B =
-239  -253  -210   225   373    93    40   192   188
-211  -180  -205   392   191   122  -106   328    27
-331  -140   174    69  -332   181   250  -358   -41
  -4    68   -81   104  -140    -7   -61     8   -93
 -72   -81   116    68   -28   -66  -148   -72    19
 -21  -105    65    32   -39   -96   -11   -16    46
   5    34     5   -16   -24   -51   -18  -159  -134
 -60   -84  -115    84   -22   -53   -17   -25   -47
-167  -133    69    38   -36   -79   -19  -111  -169
 -26   -34  -145   118  -191   -66   149  -169  -121
 -93  -148  -124    41    77  -162    28   -33   -71
-224    51   -45  -145   164    56  -268   157  -206
 330   134  -446  -103   -91    95    92  -610   384
 297   143  -300  -155  -110    51   -36  -347   204
-164  -143   -62   -58   -87   247   -91    47   116
-174   324   115   411  -318   307   637  -452  -296
The second largest entry: 411
Read off the last entry, reading row by row.
A: -296
Read off the entry just right of the largest entry.
A: -452
Read off the entry in the top-left corner.
A: -239
Read off the entry in the bottom-left corner.
A: -174
Read off the third entry on the main diagonal.
A: 174
Read off the entry just left of -110.
A: -155
Read off the entry in the top-right corner.
A: 188
Read off the entry just right of -224.
A: 51
The fourth entry in reading order is 225
Read off the entry directly above 204.
A: 384
The entry directly below 122 -> 181
Read off the third entry from the end, reading row by row.
A: 637
Read off the second entry on the main diagonal.
A: -180
Read off the first entry in the row that holds the smallest entry.
A: 330
The entry directly above the smallest entry: 157
The second entry in reading order -> -253
The entry directly below 32 -> -16
Read off the entry directly above -17.
A: -18
The entry directly below 204 -> 116
Read off the second entry on the diagonal from the top-right corner.
A: 328
The fifth entry in reading order -> 373
Read off the entry just right of -11.
A: -16
Read off the 3rd entry, reading row by row.
A: -210
The top entry of the column that holds the smallest entry: 192
Read off the fourth-last entry, reading row by row.
A: 307
Read off the entry directly above the largest entry.
A: -91
The third entry on the diagonal from the top-right corner -> 250
Read off the entry just left of -162.
A: 77
Read off the 5th entry from the end, reading row by row.
A: -318
